Named turns come first, each shown by rows before and after it. Which turns, in which order, take the first row of each pair that follows to the second? Write the first one first, as in the answered first pair.
z385:
[ 10   2  -2  -1  21   4 -14 -14  -5 -11  17   0  -9  12  10  19  11  -7
  13   2   4   3   7  -6  12 -15  -4   1   4  -8   2  -5   1   3  -4  -2
 -10   1   0  -2 -34  14   0   7  11  -4  -2 -23] -> [  3  -3 -11  -1   5   4 -15 -16  -5  -6  10  -7   0   8   6  13  13   3
  11  -1  -1   0  13  -2  12 -17  -4  -2   6 -11   8  -2   6  -9  -9  -6
 -15  12 -16  -7 -39  20  -4   2  15   0  -1 -11]
[-12  -4  -2  10 -15 -14   6  19  -1  16   0   9  -9  -9  -3  -5  -5 -10
 -25   5  -6   7  20  12  10 -14   3   0  -2 -12  11  -8 -11   8  -2  -9
 -13  10  -7  14  11   2  -1 -10   6  10   8  18] -> [ -8  -1  10  11   0 -14   9  20   0  10   7  14 -18  -3   0   1  -8 -20
 -22   8   0   8  12   6  13 -10   3   4  -5 -10   7 -12 -18  17   3  -6
  -6  -1  11  19  15  -1   3  -6   2   5   8   8]
[ -8  -9   2   2   6  -7   2 -11   9  -3  -5   9 -13  10   4  12  -1   4
   7   2   3 -10   2   4   1  12   5  -2   1   5   0  -5  -7   4  -6 -15
   0   2   6   7 -11   2  -4   0  12 -10  -4   1] -> [ -3  -7  -4  -4  10 -15  -1 -15   9  -1  -1   9 -10   3   8  13   4  10
   3  -1  -3  -8   8   7  -2   5   4  -7   4   9  -5   2  -4   5  -4 -11
   1   2  -4  10 -11  -2  -5   5  12  -9  -1  -3]
[ -7 -21 -13   0  -2 -21  -4   0   1   2   9 -16  -3 -14   7   3  -3  16
  -9   2  -9  -8   1  -4   2   2  -4  10   2  -1  -7  -6  13  16  -9   1
   6  -7 -22   2  -6   4  16  13  -6  -1 -16   7] -> [-16 -25  -4   8  -3 -10   0   7   1  -3   4 -15  -8  -2   0   3  -7   7
  -6   4   1 -13  -7  -7   6  13   0  16  -2  -6   1 -19   7  14 -11  -6
   7 -11  -7   1  -7  11  18   6  -5  -4 -19  12]
z797:
[ -1   1 -18  -8   1 -19  -4  11  11   2  -2  10  -3 -10  -4  12  -6   6
 -16  -1 -21  11  18   3  12   9 -10   2  17  18  -5  -5  14  -5   8  -6
  -4  -8  16  20  15  13  -6   1   0  -8   5  17] -> [ -1   2 -17  -7   0 -20  -2  12  11   3  -4  10  -3 -11  -5  11  -6   6
 -14  -1 -21  12  18   3  11  10  -9   2  16  16  -5  -5  14  -5   8  -5
  -4  -8  16  20  17  12  -6   0  -1  -7   4  18]
[  5  -3  -6  -6 -14 -18  -3 -12   9  24   5   1  -6 -25   1 -15  -5  15
 -10  -8   1   6  10 -12 -24 -12  -3  12  -3  10   7  10 -11   4  -3   9
   9 -13 -21  20  -3   5 -18   0  -8   7  -9  18] -> [ 14  -3  -6 -15  -2 -14  -8 -20  10  25  12   4 -16 -17   8  -7  -2  10
  -9  -4  -3  12  12 -10 -18 -20  -3  11   3  14   3  10 -18  10   2   2
   7 -16  -9  14 -18  10 -23  -1  -3   0  -2   5]
[ -4   5  24   8  13  10   0   8  -9  -4  -4   6  -3  11  -8  -5  -3 -10
   8   0   7   7   1  -5   3  -2   5   3  -2  -8   5 -17  -8   4   7  -4
   3  -2  26  -4   8  -6   6  -3 -13   1  13  -2] -> [ -9   9  16  18   2   2   1  11 -10  -6  -7   1   7   5 -10  -7  -4  -1
   9  -5  15   2   6 -10  -3  -1   1   9  -6 -16   5 -16   4   1  -6   2
   4   1   9   6  13  -9  14   1 -20  10   3   9]
[  0  -5  13   0  10  24  -5   4   3  -5  -5  -1  15   0  -5  -5   9  -7
   4  10  -1   7   0   3  13  -2   7   1   4   0  -6   8  -2 -10  11  -1
 -13   5   9 -22  -1  -7 -10 -10   1  -4   5  -8] -> [ -5  -6   8   8   0  17  -2   9   4  -6 -11  -4  24  -8 -11  -9   8   2
   3   4   3   1   1  -2   8   2   5   3   0  -6  -4  10   9 -15   2   6
 -11   8  -5 -12   8 -12  -3  -7  -5   6  -3   5]
z770:
[ -4 -10  21  -2 -15   2   8   3   7  -5  -7   0   9   4   4 -13  -7   0
  -5   9  -9  -3   2   3   1  13   3  -3  -4  10  10  -6 -15  -8  17  -6
   1  -2   2 -13  20  -7 -11  -7   1  -6   8   1] -> [ -4 -11  18  -5 -17   6   6   3   8  -3  -7  -2  10   5   2 -14  -4   0
  -4   7 -12  -3   5   4   2  11   5  -3  -3   9  10  -7 -16 -12  15 -11
  -1   2   1 -18  12  -3 -16  -8   4  -7   8   2]
[ -1 -12  -6   4   6  16 -14   6  -9  -6  -5 -18  19  10  -3 -13  -7   0
  -6  15   3   6  10   1   5  12 -10  -7  -1  -2  -9  -9   1  -4  -2   3
  -5   7  10  -9  -8   8 -10  -7  -2  -3  -3  10] -> [  0  -7  -3   9  10  16 -12  10 -10 -11  -5 -18  19  11  -5 -14  -7  -1
  -4  15   8   5   6  -4   4  14  -9  -5  -4  -3 -10 -10   1  -2  -1   6
  -2   4  11  -5  -4   6  -6  -4  -5  -2  -7  10]
[ -6   2  -1   7 -20  -5   5   9  -3  -5 -13  -2  11 -12  -6 -15  -7  10
  -3  -1   0  -6   5   4 -15  12   3  -5  -9  -2   2   6   8  -9   0  10
   2   3 -15  10  26 -13   4   3 -13  11  -9  16] -> [ -6   0  -6   3 -25  -6   3   6  -3   1 -13  -3  11 -13  -4 -15  -6  10
  -6   0  -6  -6   8   9 -14  11   3  -9  -6   1   3   8   6 -12  -1   7
   1   5 -16   8  24 -11   0   1 -10  10  -4  18]
[  8 -15  21  11 -14  18  -9   2 -11  28  -2   4   4   3  -6  -8  -6   0
   4  19   1  13   3   9  12   9  -6 -16  13  -8  -4  -9   5   3  11   6
  -5  19  12 -15  -5   0 -11 -26  20  10  -4   2] -> [  6 -13  22  14  -9  20  -7   5 -12  22  -1   2   5   6  -7  -8  -6  -3
   7  18   7  10   1   4  13  10  -6 -14  11 -13  -5 -13   8   4  10   7
  -3  19  14 -14  -7   1  -8 -25  19  10  -9   2]
z504:
[  8  -3  12 -15  22  11  -1  -3  -3  -2   7  10 -15   2   8   4  11 -12
  -4   1 -13   4   0  -4   8  -6   9  -6   6  11  -9   3 -13   9  22   2
  -3  -1  17  -9  -5   0 -16  -6  11 -12   4 -26] -> [  2 -13  -9 -16 -15  -1  -5 -10  -3  21   2   4 -10  -8   7   3   8   7
  -9  -2 -23   1  12   8   1 -10   5 -13  10  13   4  10  -9  -2   2 -13
  -8   6  -7  -8 -17  11 -16  -9  17  -1   8  -4]
[  8 -17  -2  -8  -3 -28  14   3  -9  10  26  21 -18  -6   7   3 -10   3
  13  -4 -17  -2   1 -19  -8   0  -2   5  -6  25  -2  23 -21  28   3  -9
  16 -25   3  11   9  -3  15   4  -7 -10  -4  -6] -> [ -6 -27  -2   3 -26 -16  15   7 -11  14  16  17 -19   3  -2   2 -16   4
  15  -1 -11 -10  -3 -19  -5   9   3  11  -9  18  15  13 -25  18  -9 -22
  16 -20   8   7  -2  11  16  -6  -3  -6  -5  12]
[ -4  14  18  15   2   3   5   8 -13  -8 -15  -8   6 -15 -13 -10  -6   0
 -17 -23 -15   8   5  -2  -2   5  -9  -2  -7   1  18   1  10 -10 -21   8
   6  -3  -1  16  26  -7   3   0 -12  30  -7  24] -> [ -2  16  23  15  11   6   4  10 -13 -14 -14  -7   5 -12 -12 -10  -4  -6
 -17 -22 -13   8   2  -5   0   6  -8  -1  -8  -2  14  -1   9  -7 -15  12
   6  -5   6  15  29  -8   2   0 -11  27  -8  18]
[ -2  -8  -4   1 -15  -4  -3 -14   7  14  11   4 -15   3   9   8 -10   4
   1   4  -3  -5   3   5  14   0   0   0   0   2  14  -8  -1   1 -14 -16
   0   3  12  -1 -18  16   2  -1   6  -5   3   7] -> [  7   2   8  -5  16  -3  -4 -10   6  -2  18   7 -17   6  13   8  -6  -7
   4   3   0  -1  -1  -3  16  -1   1   1  -2   4  -1 -10  -2  12   5  -3
   2  -3  25   0  -5   2   3   4   1 -13   2 -13]
Pairs:
Between the rows of a pair lie two turns.
[ -1  -3  -5   0  -9   3  -5   2   0   2 -12  -2   9  -6   0  -7   1   6
   4  -3  -5   2  -8  10  -2   1   0  -4   3   1  16   0  -4  -5  -8   3
  -3   4   3  -2  -9   3   4  -4   6   6   6   6] -> [  6   5   4   1  14   0  -4   3   1  -6  -5   4   3  -1   6  -1   1  -2
   8  -2   2   5 -15   3   1   1  -1   0   2   1   7  -3  -6   8   1   8
   2  -6  16   5  -6  -4   8   3   2   1   4  -7] -> z770 z385
[  1   3  -8   7  -6  30  -7  16   7   5  -3   1   0   8  22   4  -5   2
  11  10  -3   4  -5   1  -4  19   2  15   9   7  11  -6 -11   1  -8  -9
  -1  -8  10  -9  -2  18 -12  -1  24 -12   2   3] -> [ -3   5  -4  16  -8  30  -3  24   6   0  -8  -1   5   5  15  -1  -8   3
  13   6   5   1  -8  -6  -7  25   3  19   3   2  12 -10  -6   1 -12  -4
  -1  -8   7  -2   9  13  -4  -1  17  -8  -5   9] -> z770 z797
[ 17  -2  14   3  12  -5   5  13  22   3  -6   0 -15   0  13  -8  -9  11
  11  -5   0  21 -10   4  -5   0 -15  -2 -18  10  -9   1  17  14   7   3
  -5  -7  16  14  19 -11   1  22 -13   9   5 -13] -> [  7  -6  21  13   8   8   8  19  20  -1 -12  -3 -19  12   6  -7 -12   4
  14  -4   9  16 -18  -1   1  10 -12   5 -22   2   2 -11  12   8   2  -4
  -6  -7  28  10  13  -1   4  13 -11   7   2  -7] -> z504 z504
[ -6   0   5  -3 -25  -9   1   2   2   5 -10   1  12 -10  -8 -12   3  12
   4  -2  -2   3   2  10 -18  -1  -1  -1   6   0   2   7  -4 -16 -14   5
 -12   7 -20  -5   9  -4  -3  -2   9   0   0  10] -> [ -6   6  15   4   4  12  -2   4  -3 -12  -4   4  -1  15  -7   0   5  -6
  17   5  16   3 -10  -2  -1   0   0  12   8 -13   3 -12  -8  -8 -10  -2
 -11   3   6 -11 -15   7  -2  -5  17 -13  -9  -5] -> z797 z504
[-17  -4   8  -1 -12  10   9  10  -1  -2 -17  -3  13 -11 -19 -14  -4  -4
  -6  -1  -7  -3  -8  -2  -6  14   2  -4  -2  -5   2  -2  -5 -13  10   9
  -1   8   3  -8  29  -7  -9 -15  -2   8   1  12] -> [-11   1  11  -6   0   6   9  11   0  -6 -14   1  13 -14 -15 -14  -3  -7
  -7   0  -8  -1  -9  -4  -7  11   0  -4   0  -3  -5   1  -4  -7  16  15
   0   6   5  -6  36 -15  -9 -12  -5   8   2   4] -> z504 z385
[  3  -3  -3   2   9  -2 -11  -8 -15   5   9   1 -27   4   7  16 -23 -19
  -2   5   1  -8  -5   5  15   5  -3  13  -2  -9  -2 -11 -23  -8  -3  -8
  -4  -1  31  -4  -4   3  -4  -4   4 -13   7 -13] -> [ -4   1 -14  20 -13 -15  -5   3 -14   3  -2  -9  -8 -10  -3   6 -26  -1
   0  -3  10 -19  -2  -1   3  10  -7  19 -12 -23   3  -8  -1 -14 -21   5
  -1   4   3  13  11  -4  10  -1  -7   5  -8  11] -> z797 z797
[  1  -7 -17  -4  -1  -2 -10   0   5  15   8   4  -3 -10   9   0   6  21
   0 -12 -25   7   7  17   2 -10   8  -6  11   8  -3   8  12  -6 -15 -17
  -8   9 -25 -13  -9   3  -6  -2   0  -1   2  -5] -> [-19 -13   7  19  -6  19   2  17   2   0  -4   6  -9   6  -6  -1  -3   5
   9 -10  -1  -2 -15   4   5  15  17   9  -4  -8  11 -17   5  -9 -22 -20
  -1   1   4  -8   2   6   5 -14  -7  -1  -8   9] -> z385 z797
[  0 -11  10  -4   3  -1  -3 -12   8  -2   4   3  19  -7   2  -3  12 -10
  -7  13 -19  19  -2 -16   1   6  -9 -12  -3   9  -1  10  -9   7  22   8
  -5 -10 -11  -9  10  -4  10  10  -2   7  11   4] -> [  5  -7   0  -1   3  -9  -6 -15   7   1  10   0  18  -7   7   3  13  -2
  -3  12 -13  19   3 -19   3  -1 -14 -11  -3   1  -2  13   2  10  13  11
  -4  -9 -23  -4  -3  -1  15  17  -1  10   4   5] -> z797 z797
[  5  10  -9   7   9   4  -6   2  -2 -12  -4  -9   7   7   1   6   1   6
   3  -3   9  -3   3  -2   7  -4   0   8   1 -11  -7  -3  18  -1  -5   5
  -3  12 -13  -5 -18   8   5   1   0  -3 -15  -1] -> [ 12   3 -13  -9   6  -1 -10  -7   1   1   0  -7   2   0   8   5   3   9
  -6   0  -9   4  10  11   5  -9   3  -2   9   4 -10   6  10  -2   3  -1
  -6  13 -14 -12 -18   6  -6   2   6  -6  -1  -7] -> z797 z504
[ -6  -6   5 -16   0  -7   2  -9  -2  13   8  14  -8  -2   0  -4   1  -7
  -5   8 -14   2   4   2   3   5   2   1  -4   9  -2   1 -12   2  16  -6
  -1  -1   7  -6   9  -4  -3   1   2  -4  14  -5] -> [-13  -6  -5  -6 -19 -11   2  -6  -3  16   1   6   4  -9  -6 -10  -1   6
  -6   4 -11  -4   8   2  -2   4   1   2  -6   2   3   3  -1  -7   3  -6
  -3   7 -15  -4   9   0   1   1  -1   6   7  10] -> z385 z797
[ -9  -9   8   4   2  23  -4   1  -6  -7 -11  -1   6  10 -12  -8   3 -11
   0   0   4  -4  -9   1   7   9   7  -1   0  -8   7  -6  -5 -11   6  -7
  -6  11  13 -12   5   0 -13 -11   3 -10  -1   1] -> [-10  -9   4   3  -8  19  -5   1  -5  -3 -14  -4  12   3 -12 -14   4  -7
  -3  -2  -1  -4  -3   6   4   7   6  -5   1  -5   7   0  -1 -14   3  -5
  -7  17   2 -12   9  -2 -14 -11   3  -5   0   6] -> z504 z385
[ -6   0  -2   6  -6   6  -4   5  -3  -2   3  -1  -1  17  -5   1  -4   0
   2   0  16  -8 -14 -11   5   5  -3   7   3 -15  10 -11   8   0 -13 -14
   3  -3   5  -2 -10  17  10  -5   2  -1 -12   5] -> [ 14   9  -8 -12  15 -12  -9  -7   0   1  18   3  -2   5  10   7   4   5
  -4   0   2   3  -3  -5   1 -14  -9  -1   9  -1 -10   5  11  11  -1  -6
   3  -8  -3   2  -7   3   4   9   3  -5  -4 -17] -> z797 z385
[  3   0   8   8 -11  -1 -12  12   5   1  -9 -17   1 -23  -2   6   4  -9
   8   6   2  15   0 -23  10  21  -7  10  -4 -12  -3   5  -4   4   9  17
   0   5 -13  13   3 -12   5   4  -1   5   4  25] -> [ 13  -1   9  -4   6   5 -17   3   6   2   2 -13 -12 -12   8  18   8 -18
   7  12  -2  22   0 -19  20  12  -6   6   4  -5  -8   3 -13  11  18   7
  -1   3   3   2 -17  -5  -4   5   9  -6  12   8] -> z797 z797
[  8  -7   1 -10   1 -12   5  -7   0   2   0   4 -14  12   3  -2   0  -3
  -3   3  -5   6  -1   5   3 -11  -2  -1   2   7   9   8 -21  17   6  -7
   7 -18  15   6  -6   7  -4  13   9  -1   3  -7] -> [  2 -12   2 -11 -15 -16   6   0   2   4  -7   0  -1  -1  -3 -15   0   3
 -10   0 -14   5   2   7  -7  -6   0  -6  -2   8   8  14 -17   8   9   1
   6 -11   2   8  18  -3  -4  12   2   6   6   4] -> z797 z385
[ -4  15   3  11  19   9   0  12   1 -17   1   2  25   9  -1  -3   9   1
   5   7  13   6   2   3  10   1   0  -8   4  -9  -3   3   8  -4   7  16
  -2   7 -13   4   4 -12   3   0   2  -1  -2 -12] -> [ -9  12  -8   9   2   5  -2   9   0  -8  -3  -2  28   3  -3  -7   8  10
   0   5   8   3   9   8   8  -1  -1 -12   5  -9   1   7  12 -11  -2  12
  -5  12 -25   2  -1  -8   2  -2   4   4  -1  -1] -> z385 z504
[  9   2 -19 -13  -6  -2 -13 -12  -1  15   3  -4   5  -5  13   2   3  14
 -11  11 -25   8  11  14   1 -13  -3  -8  20  12   1  14   0  -3   6 -10
  -5  13 -13 -18 -15   2 -20   1   6   4   5  -4] -> [ -2   5   0   4  12  24 -10   1  -5  -7   2  -2  -5  24   6   9   0  -7
   4  17   4   1 -11  -2  15   1   1   8  12  -6  10 -12  -4   2   5 -17
  -2   7  19 -21 -28  12 -14  -6   8  -5  -8  -9] -> z770 z385
[  2   8   3   2  -9  -6  -8  -9  -7  -5  -6   8  12   2   5  15   4  -1
   2 -11   2  -4   8   7  -3 -12 -12   5   8  -6  -8   4   1  10  -8   3
  11   6 -21  -7 -14  15 -10  -7  -3  -6  -2  13] -> [  7  12   8  -1   3  -9  -8 -11  -7  -8   0  12   7   3   8  19   5  -6
   3 -10   3   0   6   4  -3 -13 -13   5   7  -3 -12   5  -2  19  -3   5
  15  -1 -13  -4 -11  10 -10  -1  -5  -9  -1   5] -> z385 z385
[ -3   6   2   0  -9  -5  -2  11  -2  -2 -14  -7  14  -9  -9 -11  -7   1
  -4  -5   0   3  -2  -9  -7   6   3   8  -5  -1   7   1   3  -8  -1   3
   7   5  -3   1  24 -11  -8  -1  -5  11   1  13] -> [  0   8   1  -1  -7  -8   0   9  -1  -2 -12  -8  13 -11  -8 -12  -5   2
  -6  -5  -2   5  -2  -8  -6   6   2   8  -4   1   4   2   3  -7   1   5
   5   5  -6   2  25 -14  -8   0  -6  11   1   9] -> z504 z504
[  8   7  13   1  22  -1  -3  -2  12 -17  13  -3 -10   0   8  10  -1 -13
  -2  20   1   6 -15  -1 -17 -10   6  11   2  -9   1  -7   6   5   5 -13
  -8  -1   0  -6  -6  -3  -4  26  -3 -14   1 -16] -> [  3  -3   3   0 -11 -14   1  -4  15   2   3  -6   0 -18   3  -3  -3   1
 -13  16 -13   5  -5  11 -30  -7   7   0   3   1   8   5   7  -6  -1 -13
 -11   4 -20  -4  11  -7  -5  23  -7  -1  10   4] -> z797 z504
[ 17  -4  11  11  14 -18  -1  -7   2  12   3   6 -10  -2  12   8   2   0
  -1  -3 -18  10  -1  -1   9  -6  -7   5   0   8 -11   0 -15  18   4  -2
  14  -4   8  14   1  -5  22   8   6   1  15  -4] -> [  8  -6  13  19  -1 -21   4   0   3  12  -5   3  -1  -9   3  -1   0   4
  -2  -9 -16   6  -3  -4   2   3  -6   6  -7   2  -7   2 -11  10   0   5
  15  -2   0  21  20 -12  26   6  -3   9  11  11] -> z797 z797
